Sose: [ 38 -12   3   5 -50  11  27  -5 -38  39 -12  25 -27 -50  25 -14 -38  24]
Koso: [ 13  -5 -15  -4   0   4 -20 -11   9 -11 -17   6  -1 -12   6   1 -21  -4]
befen: [ 24  -8   1   5 -11   7  17  -4 -24  26 -34  18 -17 -34  18  -9 -26  16]
lavub: [ 61 -36 -41   1   9  14 -31 -36 -36   5  18  55  -2 -91  55  -8 -72  19]
loka: [ 12   7   4 -12  -1  17  -7  -6  37  -4  -3 -20 -29  23 -20  -2 -24  -9]
pif: [ 24  14  34  -6 -24  -4 -11  26  17  18 -34 -34   7 -17 -26 -15 -35   7]
Dof: [ 37   2  31   5   1  21  55   4 -23  62  16   3 -59 -24   3 -19 -41  28]
tebi: [ 10   4  -1  -9   5  12 -12  -8  29  -8  65 -12 -18  17 -12   0 -21  -8]
bulo: [  9   6   5 -10  -8  14  -7  -4  31  -3  13 -16 -25  19 -16  -1 -20  -8]
Vuvir: [ 20  -7   1   4   4   7  13  -4 -20  20   3  13 -13 -28  13  -7 -19  15]
which: [-1 17 -7 -6 37]  loka
start: [-18  17 -12   0 -21]  tebi, 13
which: [-11   7  17  -4 -24  26 -34  18 -17 -34]  befen
again Dof:   [3]
start: [-12  -8  29  -8]  tebi, 7

pavek: [ 16  -5  -6 -16   6   3  13  20  13 -37  67]
zimu: [-14   2  -2 -21 -13 -18 -32 -10  20  38 -44]
tukad: [ 16  -5  -6 -16   6   3  13  20  -2 -37  67]
kovim: [-13 -18 -35 -10  20  38  13  20  -2 -37  67]
start: [-13 -18 -32 -10  20  38]  zimu, 5
start: [-10  20  38 -44]  zimu, 8

panep: [-1 15  4 -3 -4 -3 12 -6 -5 -4]
ses: [34 -4 15 -1 15  4 -3 -4 -4 -3]
Git: [68 10 61  5 24 29 11 -2  7  5]
tivug: [22 35  2 38 -4  4 -3 15 -4 -3]
gavu: [33  0  5  1 19  8  1  3 -7 -1]
moli: [-57  15 -75   7 -18  -5 -12   2  13   7]
start: [-1 15  4 -3 -4 -4]  ses, 4
start: [15  4 -3 -4 -4 -3]  ses, 5
which: [19  8  1  3 -7]  gavu
start: [-18  -5 -12   2  13   7]  moli, 5
which: [ 0  5  1 19  8  1  3 -7]  gavu

miz: [ 53 -25   3   6  13   1  39  -4  -2  -1]
zot: [ 12  52 -27  -4 -18 -12   5 -11 -20   2]
Libu: [ 12 -46  73 -40   7   4   4  -6  11   5]
bul: [ 15 -40   3  30   2  14 -16  -2  36   4]
faz: [-11 -13 -27  -6  -5 -17   2  26   3  18]
Med: [-10   7  68  17  16   3 -12   8   8  -7]
Dop: [-29 -13 -39 -18  -3   6 -17   4 -34   7]
Tureb: [ 16  18  -1  -8  11 -33  -5  15 -16  -1]
sorek: [ -6 -14 -11   0  -2  26   1 -11 -29   0]
Kuru: [ 23   9 -14  11  24  12  -8  -9  -9   3]
lep: [ 16  18  -1  -8  11 -33  -5   0   3   0]
kosas: [-13 -23  31 -18   9  -7  21   3 -12   3]
again Kuru:   [-9]
which: [3 0]  lep

seku: [ 37 -25  41  -4  56  18  63  34   1  27   6  41 -44  18]
Nufe: [ 46 -75 -49  70  10 -96 -71 -36  60   9 -76  29  44 -46]
dizag: [ 38 -31   4  33  42 -65  15 -46  28  48   6  75 -31  42]
repif: [ 46 -75 -59  70  10 -96 -71 -36  60   9 -76  29  44 -46]
which: [ 46 -75 -59  70  10 -96 -71 -36  60   9 -76  29  44 -46]  repif
which: [48  6 75]  dizag
start: [41 -4]  seku, 3

Ferun: [ 11  30  11  24  31   9  33  30  24 -42  -2 -17  -7  37  14  41 -33 -17
 -34  40  16 -17   1  94  14   1 -24   2   6  11 -13 -42]
Dede: [ -7  -3  18  10  27  12  40  35 -40  30  -7  -8 -15 -25  26  -1  29 -55
  10  21   9 -22   8 -21  12   5  79 -25   1 -45 -50   2]
Zop: [  8  -5   9 -14  30  15  56  37 -51  23 -19  -9 -17 -23  33   1  22 -88
  23  41  23 -39  16  -8  20   5  94 -24 -14 -48 -47  10]
Turap: [  1   1  -3   8 -24 -14 -44 -32  39 -21  11   7  15  20 -28  -4 -22  64
  -8 -30 -15  29 -10   5 -15  -5 -77  24   2  44  50   1]
zavo: [-28 -15 -24  -6 -47 -15 -71 -47  20  23  24   3  15 -18 -36 -31  20  86
  -3 -67 -37  50 -15 -72 -28  -3 -43   8  19  20  26  16]
suda: [-15 -19  -7 -22   5   8  23  16 -55  53  -6 -11 -14 -47  20 -21  49 -52
  25   3   3 -15   8 -68   5   6  98 -31   0 -56 -50  22]
lavi: [-10  18  10  35  18  12  40  27 -54  41 -12 -11 -16 -36  27 -10  38 -70
  23  21  13 -27  11 -39  13   6 100 -29  -6 -54 -52  16]
sulal: [ 26   0  13   6  -7 -11 -16 -19  31 -39  -7   4  14  32 -17   2 -39  22
   7   1   5   2  -1  36  -5  -6 -69  31 -21  45  61   8]
Vofo: [ -2   2  -6   9 -27 -13 -49 -35  42 -20  13   7  16  19 -30  -5 -21  71
 -13 -35 -18  31 -11   4 -17  -5 -82  24   6  44  48  -2]
lirek: [-11   8  -3   0  20  13  34  29 -24  16   0  -3 -15 -12  23  12  19 -39
 -10  22   7 -17   4   6  12   6  56 -24  10 -36 -53 -15]
ves: [-11 -11 -11 -14  -1   6   7   8 -34  40   2  -8 -10 -11  11 -14  37 -21
   9 -11  -4  -2   3 -51   1   4  63 -24   9 -38 -40  10]
which: [ -5 -82]  Vofo
which: [  8  -5   9 -14  30  15  56  37 -51  23 -19  -9 -17 -23  33   1  22 -88
  23  41  23 -39  16  -8  20   5  94 -24 -14 -48 -47  10]  Zop
which: [10 27 12 40]  Dede
which: [-28 -15 -24  -6 -47 -15 -71 -47  20  23  24   3  15 -18 -36 -31  20  86
  -3 -67 -37  50 -15 -72 -28  -3 -43   8  19  20  26  16]  zavo
which: [10 35 18 12 40 27]  lavi
start: [ 22   7 -17   4   6  12   6  56 -24  10 -36]  lirek, 20
which: [ -3   0  20  13  34  29 -24  16   0]  lirek

Keta: [  4   0  28  -5  -7 -66  -6 -40 -15]
Rona: [ -4  27  35 -82 -17 -15  90  21  -2]
Riza: [ -4  27  35 -82 -17 -12  -3  23   4]
dozu: [ 41  -2  46  21  29  14   3 -26  -5]
pok: [ -7  20  -7 -36  19  -9  -7   8  48]
Sige: [ -7  20  49 -36  19 -10  19   4  19]
which: [-2 46 21]  dozu
which: [ -4  27  35 -82 -17 -15  90  21  -2]  Rona
again Sige:   [19]
start: [-66  -6 -40]  Keta, 6
start: [-17 -15  90  21  -2]  Rona, 5
which: [ 4 19]  Sige
again pok:   [-7]

gaz: [-48 -29 -42   0  39  22  91   0]
pog: [-43   0 -42   0  39  45   0  72]
milud: [-48 -29 -42   0  39   0  72  45]
which: [-48 -29 -42   0  39   0  72  45]  milud
start: [ 0 72 45]  milud, 6
which: [39 22 91]  gaz
again gaz:   [0]
start: [22 91]  gaz, 6
start: [ 0 39 45  0]  pog, 4

